In the rows, 100 means zero.
These are runs of 7 systems, one row a step. Runs of the same system follow the same rule from any start.
z_455, trace 1:
42  108  100  137  84  105  117  87  112  92  60  106  103  103  137  116  80  104
125  115  86  79  80  89  65  134  75  116  94  117  68  83  100  79  112  145
98  75  111  111  92  130  148  99  72  66  86  128  121  97  100  143  104  94
46  102  88  95  65  94  78  98  112  116  86  109  46  90  108  73  97  100
141  97  92  86  79  82  112  124  57  54  90  83  108  109  109  98  105  135
43  76  111  117  107  126  124  115  116  113  72  123  111  71  125  120  95  112
123  126  68  92  50  99  67  88  66  118  85  115  61  112  103  96  92  121
91  83  131  105  104  95  138  129  81  43  99  134  106  81  88  108  123  95
z_565, trace 2:
53  124  65  107  69  106  86  87  72  116  72  107  86  87  131  110  81  118
137  97  126  104  112  86  118  112  63  71  104  153  90  84  93  103  106  114
39  68  98  92  98  136  124  104  99  97  99  104  112  73  90  123  115  76
95  106  77  96  53  77  105  92  57  64  75  91  75  112  124  92  83  122
98  77  135  106  135  95  124  144  103  88  95  128  113  62  114  99  107  133
64  102  65  102  84  138  104  71  63  122  89  108  109  81  113  139  83  97
103  121  117  111  83  67  108  106  67  51  94  142  71  97  96  85  106  99
79  41  108  73  103  132  129  127  99  97  101  101  105  69  92  112  120  108
z_565, trace 3 (8 x 18):
129  90  119  90  135  95  102  151  92  93  106  111  122  68  97  95  121  137
64  98  87  121  91  141  111  63  104  127  82  116  113  104  114  142  78  81
107  127  97  89  87  59  86  102  58  66  114  118  63  93  88  67  109  95
107  53  122  91  102  133  134  134  122  91  93  99  123  96  89  124  125  108
52  108  69  106  91  87  101  60  83  105  91  75  91  100  136  93  60  100
143  124  112  104  100  86  86  147  80  85  93  132  106  87  98  97  122  135
71  64  111  104  118  143  128  74  114  125  104  127  103  86  93  129  90  71
83  131  70  87  66  73  85  90  54  58  104  79  88  107  95  82  103  88
z_879, trace 4:
86  70  142  95  121  91  122  136  140  68  112  99  104  91  77  81  132  87
108  82  70  83  87  108  90  65  114  132  99  50  95  127  116  95  67  106
107  153  118  132  128  59  84  120  107  89  96  118  111  96  117  82  98  115
125  76  111  91  103  149  98  106  122  149  106  130  98  95  76  127  114  98
87  127  92  106  107  82  103  52  81  70  125  88  107  121  83  99  92  45
102  81  123  83  97  82  92  152  144  86  102  79  87  101  87  65  132  117
126  84  89  110  119  107  111  60  105  132  91  77  113  122  135  111  50  117
80  163  106  123  116  84  63  118  112  111  106  126  105  85  92  92  117  90
z_455, trace 5 (8 x 18):
99  105  91  97  106  139  83  114  137  138  107  69  142  106  81  125  123  90
136  114  121  121  127  76  96  53  116  113  113  123  81  126  102  89  66  85
90  109  93  75  127  102  86  112  95  96  145  77  128  78  60  97  134  66
122  86  114  113  99  106  107  74  157  112  91  75  107  151  102  103  82  89
98  127  95  95  155  66  81  87  85  108  137  90  109  77  101  75  84  91
135  109  103  104  98  132  94  114  133  117  101  84  142  128  75  133  125  89
101  97  123  110  140  81  102  53  118  117  126  120  73  103  98  79  67  71
108  125  79  75  102  99  78  111  95  91  132  57  134  105  66  99  133  77
z_494, trace 6 (8 x 18):
109  68  91  107  98  138  127  87  116  110  83  69  140  123  116  139  83  108
87  144  88  112  115  69  62  78  105  129  106  107  79  94  116  73  74  104
150  103  114  91  112  118  103  131  90  90  117  123  125  96  66  121  136  97
62  83  98  101  82  111  111  57  131  106  101  84  80  126  92  102  87  57
117  125  85  85  97  56  81  119  70  66  108  67  103  100  110  68  103  125
127  68  127  115  133  127  127  104  138  122  91  104  135  105  111  130  89  115
76  132  63  92  93  105  63  63  82  138  116  100  78  94  92  98  86  78
140  128  128  113  96  81  103  128  104  58  105  120  111  119  74  100  132  95
z_689, trace 7:
123  57  144  92  110  87  121  126  136  88  99  118  69  101  94  74  106  114
62  93  58  78  94  122  105  79  60  100  114  63  123  82  99  120  97  84
111  128  120  138  86  78  97  119  122  88  59  122  97  121  132  94  90  137
114  64  103  69  132  120  109  101  74  116  136  125  91  60  75  102  105  94
67  132  90  129  61  108  106  82  105  75  75  97  114  131  99  127  107  69
117  72  115  79  99  74  92  129  111  105  100  108  52  87  105  52  101  135
96  88  79  93  113  126  128  85  60  79  110  73  154  92  99  139  98  87
71  123  113  135  85  93  85  110  135  121  62  134  75  103  127  95  92  120
z_654, trace 8 (8 x 18):
96  126  107  100  98  110  96  123  73  79  116  145  107  76  64  118  140  75
93  66  116  91  52  106  127  103  103  68  81  117  60  120  90  94  111  92
60  82  81  91  99  79  121  99  68  66  91  57  113  86  134  90  81  116
93  125  99  126  99  108  86  140  116  123  63  109  121  89  134  114  102  149
104  105  103  109  110  120  104  82  64  121  103  169  84  72  98  125  88  100
86  103  109  87  76  108  111  122  82  52  112  116  101  95  59  109  146  68
81  66  105  99  57  90  124  100  106  68  69  89  69  120  123  83  88  117
71  96  79  100  121  90  108  115  70  93  91  71  131  69  140  102  79  135
z_657, trace 9:
63  119  81  87  100  97  67  91  81  132  114  128  59  65  92  81  100  93
153  111  116  107  89  93  117  111  86  52  103  106  123  128  78  115  121  94
41  57  97  86  93  117  115  83  125  113  99  82  80  90  105  91  89  81
128  132  79  99  98  72  79  121  62  89  91  85  114  96  123  91  93  144
93  82  140  132  119  121  126  100  146  110  86  140  105  106  97  121  100  88
94  110  56  63  83  114  74  91  51  118  124  97  83  76  79  104  110  93
111  117  128  129  90  69  122  95  114  45  86  106  103  137  104  95  99  88
73  47  93  67  103  123  103  122  116  127  103  78  91  71  102  89  107  119
z_657, trace 10:
92  118  76  107  62  115  100  113  107  82  77  53  138  131  103  122  118  102
99  77  118  103  112  78  100  87  119  124  91  119  48  97  126  66  64  123
111  121  97  101  133  113  97  126  78  93  116  105  153  74  89  128  123  99
89  105  95  113  57  120  95  66  124  119  80  116  70  138  94  114  90  74
106  93  106  68  124  62  100  116  69  68  136  93  84  70  88  59  108  103
96  96  98  123  89  126  121  109  127  92  72  68  150  130  114  136  101  106
86  100  92  93  107  91  74  86  97  142  102  123  49  78  118  74  75  118
138  127  117  111  122  98  107  121  82  69  114  116  144  102  79  124  126  91
z_879, trace 11, 8 rows:
154  120  120  107  109  60  91  106  124  78  106  80  104  137  96  75  101  106
100  81  122  109  152  110  102  96  153  146  111  98  116  92  107  97  83  103
124  155  84  110  94  100  63  71  113  126  112  97  105  135  80  108  100  73
132  94  147  104  135  81  110  111  133  83  126  127  95  103  70  82  118  78
104  79  89  82  117  118  96  74  135  130  123  47  120  121  89  100  91  77
114  146  113  124  111  55  75  96  135  95  99  94  95  131  107  71  88  98
143  85  122  97  141  115  90  112  134  145  118  116  109  91  86  104  104  111
102  133  96  120  115  107  93  55  120  112  117  94  124  132  83  120  91  52
z_494, trace 12:
135  83  90  85  69  139  98  128  75  118  84  126  96  89  95  130  119  134
43  104  116  126  104  95  120  66  101  87  96  140  77  91  106  103  83  64
95  100  84  71  60  95  84  156  80  79  88  84  88  84  93  83  136  130
101  62  124  123  109  108  148  79  101  90  73  125  98  104  131  118  65  111
44  121  72  93  97  102  69  120  86  124  98  96  97  60  113  93  108  115
141  100  122  117  74  111  114  116  89  89  75  157  85  112  98  123  109  119
27  73  106  88  111  103  117  95  103  93  111  105  84  66  95  88  103  72
115  111  77  99  46  98  96  124  70  74  60  88  99  115  120  110  108  142
z_689, trace 13:
77  125  103  146  102  94  100  85  125  114  62  105  112  117  144  112  67  119
138  106  107  79  123  92  79  114  75  116  130  140  78  71  78  87  110  110
89  99  107  113  82  126  124  82  118  76  100  97  123  129  74  133  117  52
75  95  92  85  81  71  73  107  121  112  93  82  50  99  114  51  90  119
142  92  91  88  123  100  120  107  62  74  110  72  150  98  105  118  100  119
59  109  113  137  118  122  98  95  140  141  77  131  107  90  116  119  86  97
139  126  85  82  79  86  75  85  58  100  121  125  62  107  73  87  107  91
87  76  129  104  108  100  131  121  140  60  104  80  125  117  81  101  124  73
z_654, trace 14:
96  125  78  87  106  97  80  110  112  91  118  40  145  116  83  101  123  82
128  104  119  117  106  85  85  85  145  136  89  113  68  129  113  76  72  114
111  90  82  73  142  114  99  78  77  117  146  76  127  79  78  109  95  76
113  134  114  119  82  95  78  103  155  101  97  93  100  145  79  98  122  76
117  66  97  71  124  82  103  64  91  115  129  86  67  98  103  69  66  99
106  120  91  102  120  107  96  109  125  96  112  48  160  118  92  117  115  86
107  113  107  110  100  89  69  77  140  146  98  117  56  117  103  78  77  100
140  91  93  71  136  102  104  88  71  95  146  79  128  90  73  105  103  82

Which system made each run below?
trace 15, 2 rows:
90  70  123  118  96  119  140  135  108  78  65  117  124  89  121  126  107  129
55  95  73  94  101  100  99  78  59  117  94  113  81  63  130  102  70  113
 | z_565
trace 16, 2 rows:
127  75  92  86  107  103  91  73  136  142  106  67  84  124  109  86  69  108
105  151  100  120  142  74  93  92  79  79  121  98  143  96  100  106  98  81
 | z_455
trace 17:
100  82  125  112  73  76  119  103  98  71  75  133  52  111  116  78  89  118
82  68  94  84  119  124  125  129  70  88  102  95  130  54  106  120  112  118
 | z_657
trace 18 (2 x 18):
100  152  85  112  93  70  86  79  49  74  103  124  90  101  101  93  93  88
104  66  136  94  86  110  124  138  138  72  91  108  91  110  76  96  134  94
 | z_657
trace 19:
106  68  95  92  137  123  108  58  117  147  115  86  108  100  108  111  65  91
93  173  88  122  104  73  62  97  95  96  106  101  115  110  96  92  106  84
 | z_689
trace 20, 2 rows:
97  62  94  66  69  138  112  102  93  92  112  98  88  101  60  115  130  72
71  114  96  116  81  62  114  78  96  56  82  75  91  124  126  81  75  95
 | z_494
trace 21:
147  64  95  76  132  109  107  90  111  120  122  56  126  110  97  102  86  109
86  137  97  121  119  98  76  70  142  127  113  81  120  125  92  105  90  64
 | z_654
trace 22, 2 rows:
102  71  119  107  99  65  138  102  96  50  80  87  93  110  132  80  75  123
75  84  82  97  126  116  97  121  98  133  91  80  130  63  134  108  88  139
 | z_494
trace 23, 2 rows:
47  93  80  92  94  122  79  98  126  149  94  83  88  83  108  95  97  103
155  133  92  109  98  68  94  83  62  74  99  99  104  126  109  98  84  114
 | z_689
trace 24, 2 rows:
103  121  110  113  148  91  89  62  94  124  134  138  94  88  86  98  80  66
112  136  102  97  69  104  72  118  126  91  110  94  101  130  57  103  144  71
 | z_689
trace 25 (2 x 18):
120  94  124  109  135  122  118  113  133  96  115  94  154  109  80  127  118  80
75  110  82  95  70  98  72  62  119  130  104  99  52  119  91  82  88  73
 | z_654
trace 26 (2 x 18):
86  100  138  115  125  48  120  103  116  50  107  104  88  103  108  63  94  87
106  62  74  70  96  130  102  124  94  120  97  53  130  85  110  115  106  134
 | z_494
trace 27:
115  163  85  119  75  65  69  98  86  80  90  97  95  127  106  89  101  105
112  54  132  86  133  114  124  141  112  100  110  117  111  68  92  101  119  115
 | z_455
trace 28, 2 rows:
150  113  96  91  95  130  90  103  102  108  118  96  128  123  59  130  127  83
78  94  121  105  104  73  105  63  133  89  113  106  61  120  88  68  86  60
 | z_654
